In the rows, 128 means zero.
One turn moves each row of this set onto another row. After a few examples, where does it send each row asked below?
q_643: [ 97 145 121 158 136  90 117 120 131 136 120 145 144  97 156 115 161 147
 150 130 113 148 170 116  77 108 171 146 126 113 143 156 112 134 109 156
  97 109 118 152 117 130 119 137 124 114 117 135 116 166 136 106 152 113
 164 117 162 137 147  96]
q_271: [124 143 122 134 114 106 139 117 134 119  89 136 182 128 111 140 149 117
 138  98 141 132 139 116 104  94 123 122 123 125 143 121 110 124 117 148
  97 137 123 126 120 143 125 120 102 137  96 124 108 161 124 125 141 136
 147 128 126  97  96 146]
q_168: [ 93 138 165 150 148  88 132 147 101 130 157 146 128 119 164 133 130 140
 158 123 133 131 127 127  96 123 124 135 113 119 128 144  98 123 122 128
  96 117 139 106 107 137 125 129 122 153 137 129 118 143 123 124 147 119
 135 132 130 150 128 103]
q_362: [115 129 130 119  97  75 114 122 114 109 104 149 122 154 134 121 156 125
 143 119 115 143 115 156  91 123  92 147 139  92 163 160 125 139 108 146
 117 117 140 136 127  96 120 107 118 126 114 111 108 144 106 116 149  95
 132 150 135  90 114 125]
q_665: [102 145 126 115  96  70 132 120 135 108  89 156 132 127 150 130 155 126
 181 151 126 166 156 144  97 137 114 136 123  88 125 141 110 140 149 135
  74  98 120 139  99 116 145 114 107 118  94 118 123 183 130 101 138 139
 142 147 127 144 144 159]
q_680: [125 145 122 127 109 102 137 134 127 119  71 140 180 119 114 136 157 122
 151  94 133 130 148 117  98  99 126 134 132 110 149 126 108 131 116 151
  90 134 128 122 123 141 127 124  97 128  93 129 119 157 125 117 148 131
 148 124 139  92  83 153]
q_627: [ 93 147 164 154 144  91 136 153 101 118 155 149 129 124 157 129 129 125
 154 118 138 132 142 113  92 131 135 134 110 111 129 147  99 119 113 127
  92 115 137 109 105 140 139 126 127 135 145 137 127 141 117 120 153 128
 141 127 117 144 123 100]
q_617: [110 146 118 111 104  74 134 135 128 111  92 159 130 115 147 129 149 124
 189 149 131 151 151 151 100 132 108 130 118  86 119 149 108 138 152 138
  75 105 110 141 104 125 140 115 107 129 102 125 128 181 124  98 139 136
 138 142 129 147 142 160]
q_611: [114 129 128 115  94  91 106 120 109 118 114 159 118 143 133 125 155 125
 143 111 103 135 119 145  78 124  98 143 141  98 155 165 124 131 108 151
 117 119 137 134 122  96 114 109 110 118 101 107 110 138 117  98 135 102
 132 153 137  92 123 125]
q_819: [112 129 125 119  96  82 122 117 115 119 118 159 115 149 130 123 154 142
 145 119 112 134 125 148  93 115  92 137 149  97 159 155 130 138 114 157
 123 126 147 138 126  98 108 102 113 125 112 108 109 153 109 107 136  90
 138 150 139  93 126 123]
q_645: [112 129 137 107  89  91 114 126 120 106 112 153 121 151 145 126 156 129
 140 119 112 124 112 144  85 122  92 144 144 104 149 165 128 137 111 145
 123 128 148 135 123 103 111 113 118 124 106 108 117 159 113 114 144  87
 136 151 136  94 129 125]
q_839: [107 141 145 157 110  85 136 138 140 129 119 144 147 114 160 119 129 146
 155 121 104 131 132 100  91 135 132 151 134 104 154 140 107 138 112 132
 112 143 122  92 101 123 112 134 130 160 142 121 116 142 147  62 155 137
 128 117 148 147 125 110]
q_4: [121 148 127 140 119 104 131 137 128 123  83 134 187 125 108 140 157 110
 137  98 124 135 140 109  98 102 118 133 120 123 140 139 113 133 108 140
 101 130 123 124 126 145 120 124 101 137 100 130 119 157 126 127 143 134
 147 122 136  90  93 151]
q_38: [125 149 129 117 122 109 129 125 137 107  78 140 184 120 115 137 159 108
 138  89 136 133 145 115 107 105 117 125 129 124 143 130 112 135 105 136
 102 127 126 131 123 138 125 113 103 135  98 130 106 160 126 113 141 136
 151 122 127  97  86 145]
q_602: [ 78 150 130 132 150  80  98 125 106 134 142 168 156 124 170 110 131 126
 182 117 117 141 141 107  88 122 136 148 131 104 130 142 106 143 126 139
 124 113 137 126  86 133 132 136 126 111 124 141 122 148 126 114 140 114
 164  90 127 141 122 115]
q_662: [118 149 132 127 115 105 139 135 141 130  87 137 182 130 108 136 158 107
 149 100 139 125 133 113 102  97 126 127 122 127 145 128 110 125 114 144
  98 134 122 127 121 147 122 119 102 130  93 135 116 166 123 116 134 137
 154 121 138  98  92 148]
q_223: [ 82 151 124 133 141  76 103 134 101 136 136 159 156 121 167 108 147 129
 179 104 125 134 142 103  93 129 144 153 139  95 120 144 117 148 120 142
 128 113 127 123  87 131 137 135 135 104 126 140 120 150 123 118 147 119
 168  98 133 128 119 113]
q_158: [119 144 134 136 134  88 121 103 128 120 113 147 134 137 150  97 135 130
 158 114 107 132 155 143  91 111 169 134 129  94 145 145 142 124 106 123
  85 127 113 107 123 119 139 146 129 136 133 134 117 149 148  93 155 133
 148 106 183 149 119 105]
q_78: [ 74 152 131 134 143  79 102 123 104 128 145 152 156 116 159  99 137 128
 188 102 111 139 137 106  98 122 134 147 128 102 137 139 103 142 125 141
 125 119 127 127  90 133 123 134 126 104 116 134 121 146 127 125 148 116
 168  96 132 140 115 115]
q_84: [105 145 117 115 108  67 130 126 132 119 101 162 126 123 151 132 146 115
 176 150 140 154 155 152  99 149 113 140 115  81 121 147 114 145 154 134
  84 100 109 137  96 108 146 102 108 129 104 121 118 169 130  93 133 130
 138 140 123 147 139 154]
q_278: [106 140 145 153  99  98 124 135 136 137 121 148 144 125 151 130 128 142
 161 126 105 130 136 104  83 141 133 145 130  97 149 141 108 127 113 130
 109 133 117 101 106 118 113 129 131 155 150 118 120 139 147  64 153 144
 123 117 148 147 130 106]
q_900: [121 154 154 102 129  79 125 133 185 122 110 122 118 143 167 135 147 126
 149 166 123 113 142 115  98  99 137 114 137 109 154 161 112 147 141 148
 118 117 119 118  93 139 163 106 128 123 106 116  95 169 130 106 154 106
 148 121 140 112 111 116]
q_693: [ 84 119 123 126 131  92 137 128 134  85 116  94 139 123 152 136 141 106
 160 127  83 142 182 113 122 114 118 132 143 134 163 140 112 152 129 133
 113 138 151 130 123 116 137 144 110 146 133 128 136 169 105 108 149 112
 158 131 133 108 117 152]
q_502: [ 77 114 120 128 122  80 137 115 136  72 119 102 138 124 150 134 142 108
 156 141  88 144 182 116 130 108 119 128 142 131 168 138 112 141 125 129
 100 143 148 119 121 119 145 140 101 130 133 129 135 162 116 113 142 120
 148 125 146 115 110 148]
q_909: [ 72 122 120 131 129  82 137 120 139  86 114 101 132 124 147 125 147 107
 158 150  81 145 175 117 130 125 122 130 143 134 172 140 112 135 131 122
 105 140 147 116 124 123 137 144 113 133 125 136 135 169 107 106 143 125
 148 130 137 111 121 153]
q_28: [ 99 148 120 159 136  90 111 124 122 130 129 149 144 110 146 115 165 152
 145 124 109 150 169 114  76 114 163 152 124 104 141 149 108 123 108 151
 105 107 111 141 125 133 113 130 118 107 117 150 118 164 140 113 152 105
 163 116 161 129 146 103]
q_249: [105 140 121 117 106  66 132 130 128 117 103 157 124 120 145 128 146 115
 183 152 139 167 167 149 104 131 114 124 113  83 138 144 116 135 166 128
  83 100 121 147  97 118 142 100 107 121 100 123 120 176 118 100 145 132
 140 139 134 137 146 151]
q_300: [121 157 147 106 124  80 123 129 184 113 116 123 125 137 172 138 134 126
 149 162 128 116 150 111 102  87 124 109 135 107 157 163 122 147 142 148
 120 114 114 118  93 133 162 105 118 130 113 112  97 165 121 103 162 104
 158 108 135 117 112 126]
q_755: [121 147 136 135 121  91 128 105 128 126 116 149 135 131 149  94 139 143
 158 107 113 139 157 147  82 113 161 128 121 100 150 143 143 117 110 115
  84 127 106 105 119 117 131 137 135 134 129 132 116 139 142  99 140 128
 139 102 183 144 116 106]
q_236: [106 147 116 114 107  76 135 123 132 110  96 157 125 118 152 141 151 121
 175 144 128 159 150 141 101 135 108 121 110  82 129 147 114 148 140 125
  82  87 110 142  98 117 143  95 103 123 103 125 114 170 120 104 138 140
 136 152 134 140 143 159]
q_432: [ 74 124 115 129 123  88 128 124 147  88 107  96 145 117 151 148 138 105
 160 140  89 153 173 115 139 117 117 133 141 125 167 146 113 146 114 132
 110 129 149 117 125 114 152 140 110 133 132 136 131 158 109 109 143 117
 151 135 140 113 108 151]
q_176: [109 132 144 158 114  94 133 138 123 135 121 147 146 124 157 131 133 139
 168 117 102 130 140 103  91 136 136 152 131  95 142 145 109 126 104 120
 115 136 123 101 105 125 121 130 130 157 146 117 118 144 141  52 155 147
 132 125 132 137 128 103]
q_606: [121 168 152 107 122  80 131 127 187 110 109 124 124 142 162 142 135 124
 154 163 129 115 134 113 103 105 140 117 136 107 160 158 126 145 137 141
 120 120 118 110 103 139 164 101 123 132 103 119  92 173 125 105 147 110
 155 118 127 112 119 123]
q_352: [104 142 117 158 140  93 117 128 126 132 120 148 143 115 154 119 155 147
 144 129 110 148 172 114  79 108 169 154 109 110 138 152 118 127  95 147
 111 110 121 144 122 122 128 131 127 109 119 146 123 158 145 109 151 118
 158 112 158 118 150  92]
q_682: [119 142 146 134 133  92 122 109 127 119 114 142 133 136 146  96 139 139
 155 112 106 138 162 137  84 119 156 134 129  88 138 144 150 119 105 120
  94 121 110  95 115 114 143 139 136 129 131 144 124 137 142  88 159 136
 143 116 179 144 124 107]
q_553: [ 70 122 127 123 124  86 133 126 144  81 111 106 133 138 147 132 147 111
 166 138  89 148 174 118 141 118 122 137 146 136 172 148 115 133 124 121
 116 135 153 128 122 120 144 136 110 136 127 132 138 167 112 121 139 120
 160 133 146 112 122 149]
q_345: [ 77 127 122 123 135  88 142 124 141  83 116  96 136 124 147 133 149 109
 147 136  82 147 180 116 129 118 132 134 142 131 172 151 111 139 120 124
 108 131 147 120 124 131 146 137 108 143 144 136 140 164 105 110 142 129
 150 129 138 117 105 147]
q_361: [120 155 147 106 127  81 134 128 189 127 112 110 119 136 172 146 137 118
 153 162 135 119 147 117 103  91 141 114 122 107 157 152 121 151 138 146
 119 112 123 112 103 138 158 101 111 137 116 121 103 168 127  92 149 114
 154 122 144 105 113 118]
q_120: [116 135 129 113 106  89 116 117 122 107 117 150 116 147 129 116 152 133
 146 115 110 122 116 146  83 127  96 134 140  92 152 152 121 139 123 148
 118 120 147 127 115  91 113  96 120 126 101 104 116 137 111 111 145  96
 120 150 137  88 125 123]
q_356: [113 144 116 117 100  69 137 127 137 112 100 151 130 120 147 130 145 131
 181 150 139 158 156 143 104 133 105 128 126  80 122 138 110 145 154 138
  88  93 114 145 102 118 137 106  97 128 109 111 123 172 123  96 138 142
 141 140 139 149 144 159]
q_492: [122 148 128 132 111 114 136 129 146 118  76 138 185 126 121 132 155 116
 149 101 142 137 134 118  98 102 124 128 129 124 139 133 110 117 107 132
  96 129 122 119 131 150 127 121  96 132  98 120 120 169 117 119 135 136
 154 128 137  95  96 153]
q_448: [111 124 127 114  98  90 117 126 126 114 116 152 115 156 137 113 156 131
 150 116 101 132 120 156  77 123  96 139 141 107 152 156 126 136 112 154
 126 124 150 131 130  98 111 115 119 126 110 105 115 147 107 106 133  93
 142 149 138  92 125 126]
q_906: [129 159 150 108 119  71 120 133 179 114 109 115 125 140 165 151 146 116
 147 160 123 128 155 122 104 107 135 118 132 115 161 162 121 149 136 139
 125 109 112 118  93 131 164  97 109 136 114 121  89 170 121 100 157 103
 156 118 131 115 116 113]
q_277: [115 147 158 103 137  78 120 127 184 123 112 121 116 136 166 141 135 123
 152 161 125 123 151 121 110 103 140 115 123  96 158 165 122 150 139 149
 124 110 116 116 100 137 174 107 125 133 112 127  91 175 124 105 154 112
 156 115 136 120 114 120]
q_323: [ 95 140 165 155 146  93 136 150 106 124 158 153 130 128 165 125 133 134
 148 109 127 130 133 114 104 125 135 133 120 113 133 142  95 122 114 133
  91 121 134 104 103 140 131 134 127 155 144 132 118 143 119 125 151 126
 132 134 124 143 128 113]

q_78 turns into q_755
q_680 turns into q_120
Now these:
q_277 turns into q_345
q_553 turns into q_492
q_158 turns into q_323
q_300 turns into q_502
q_236 turns into q_906
q_617 turns into q_900
q_627 turns into q_352

One turn moves each row of this set onto another row. After a few examples, where does it send each row asked below?
q_102: [142  98 115 111 120 107 133 116 103 116 104 136 100 133 143 134 109 119
 145 154 137]
q_482: [ 98 144 121 124 140 142 136 124 159 131 141 150 121 141 115 143 124 135
 137 126 106]
q_123: [154 135 134 132 117 140 107 152 126 139 112 134 152 138 140 110 113 125
 143 119 151]
q_575: [157 113 134  75 111 120 121 143 133 116 129 141 140 136 155 136 119 126
 138 147 135]
q_178: [134 102 113 121 116 102 121 115  94 116 114 134 117 111 153 122 111 139
 140 138 145]
q_993: [156 137 150 112 109 136 117 150 128 115 134 147 143 142 148 122 110 122
 144 141 156]
q_472: [147 118 127  89 106 111 124 138 113 111 136 145 139 108 164 129 120 135
 133 140 150]
q_865: [153 129 106 113 121 106 118 139 106 136 110 123 142 109 157 110 112 137
 133 117 146]
q_88: [163 118 116 125 127 103 122 118  96 123 126 118 146 154 141 119 138 121
 124 124 128]
q_201: [139  99 123 122 108 104 122 118 104 120 105 135 104 127 141 149 119 118
 147 156 140]
q_614: [163 123 152  95 113 126 128 144 124 132 154 132 145 123 147 133 125 120
 136 162 138]
q_760: [114 159 122 133 143 131 146 134 150 142 146 131 110 113 114 139 128 128
 127 120 107]
q_16: [150 120 117 125 129 124 104 135 121 164 108 125 147 123 138  98 109 128
 148 133 136]
q_455: [156 120 106 114 122 117 115 152 120 148  92 120 128 124 147 121 106 119
 140 132 142]
q_705: [101 140 134 116 146 143 139 135 151 132 145 127 106 114 121 135 112 132
 148 121 104]
q_984: [150 110 124 103 122  95 133 122  99 114 132 115 147 123 153 132 135 132
 119 118 137]
q_52: [ 95 148 122 129 143 139 153 144 145 136 141 127 105 121 130 136 122 124
 137 117 108]
q_286: [107 160 120 139 143 138 153 142 147 139 138 129 109 129 115 149 119 117
 123 123 114]
q_35: [162 119 113 125 116 124  97 136 109 141 114 131 136 128 143 103 113 122
 140 139 144]
q_841: [108 138 128 127 138 157 131 135 159 139 142 127 123 118 111 155 129 131
 119 126 112]
q_359: [112 152 131 126 147 136 133 126 155 132 143 126 106 125 105 138 103 129
 141 130 109]
q_747: [106 163 117 117 133 139 142 128 147 150 146 127 115 123 115 131 130 124
 109 127 113]
q_423: [151 100 121 128 107 116 119 117  92 115 128 144 116 139 143 127 127 119
 134 159 139]
q_554: [130  97 123 138 113 119 134 113  96 136 123 148 118 134 144 129 127 124
 142 167 136]
q_381: [100 133 130 121 142 151 141 142 153 139 144 122 115 112 125 141 125 131
 133 114 108]
q_106: [157 112 124 105 127  94 128 117 114 126 114 108 145 146 140 141 138 121
 130 114 123]
q_434: [152 123 109 116 117 110 105 141 122 154  90 127 137 126 147 125 112 122
 148 127 141]
q_976: [160 124 141  81 105 109 121 143 128 119 129 139 136 134 155 147 126 119
 141 146 139]
q_468: [109 152 122 131 144 132 133 123 156 138 146 139 103 114 111 134 118 136
 140 124 107]
q_982: [101 144 124 128 135 138 132 122 158 137 151 148 111 118 117 141 135 139
 135 129 104]
q_629: [138 103 137 153 122 124 127 112  93 111 117 130 116 147 131 133 120 121
 137 137 144]
q_153: [156 124 127 117 138  98 144 115 103 135 131 115 152 154 139 123 139 120
 127 126 120]
q_677: [ 91 138 123 117 144 143 149 133 149 132 144 138 115 129 129 137 127 134
 138 118 105]
q_463: [152 101 113 102 131 104 134 123 110 126 112 108 145 146 141 142 143 124
 119 115 123]
q_864: [109 146 127 130 135 141 138 136 157 141 152 135 117 112 120 150 139 133
 121 122 107]
q_43: [172 122 136  97 110 124 111 141 116 117 145 132 144 135 149 122 131 120
 129 147 141]
q_999: [ 97 159 119 114 129 139 134 117 150 141 144 145 108 127 112 128 122 133
 122 136 115]
q_950: [146 110 144 133 131 119 130 111 103 105 128 119 142 159 132 135 136 123
 126 117 135]
q_103: [102 147 128 111 129 146 131 117 151 140 150 127 113 119 109 139 131 132
 112 133 109]
q_315: [105 160 122 122 135 139 135 116 143 143 144 120 106 115 104 132 114 128
 119 129 112]

q_468 turns into q_982
q_16 turns into q_554
Now these:
q_463 turns into q_455
q_984 turns into q_865
q_52 turns into q_705
q_103 turns into q_747
q_88 turns into q_35
q_841 turns into q_286
q_993 turns into q_950
q_201 turns into q_976

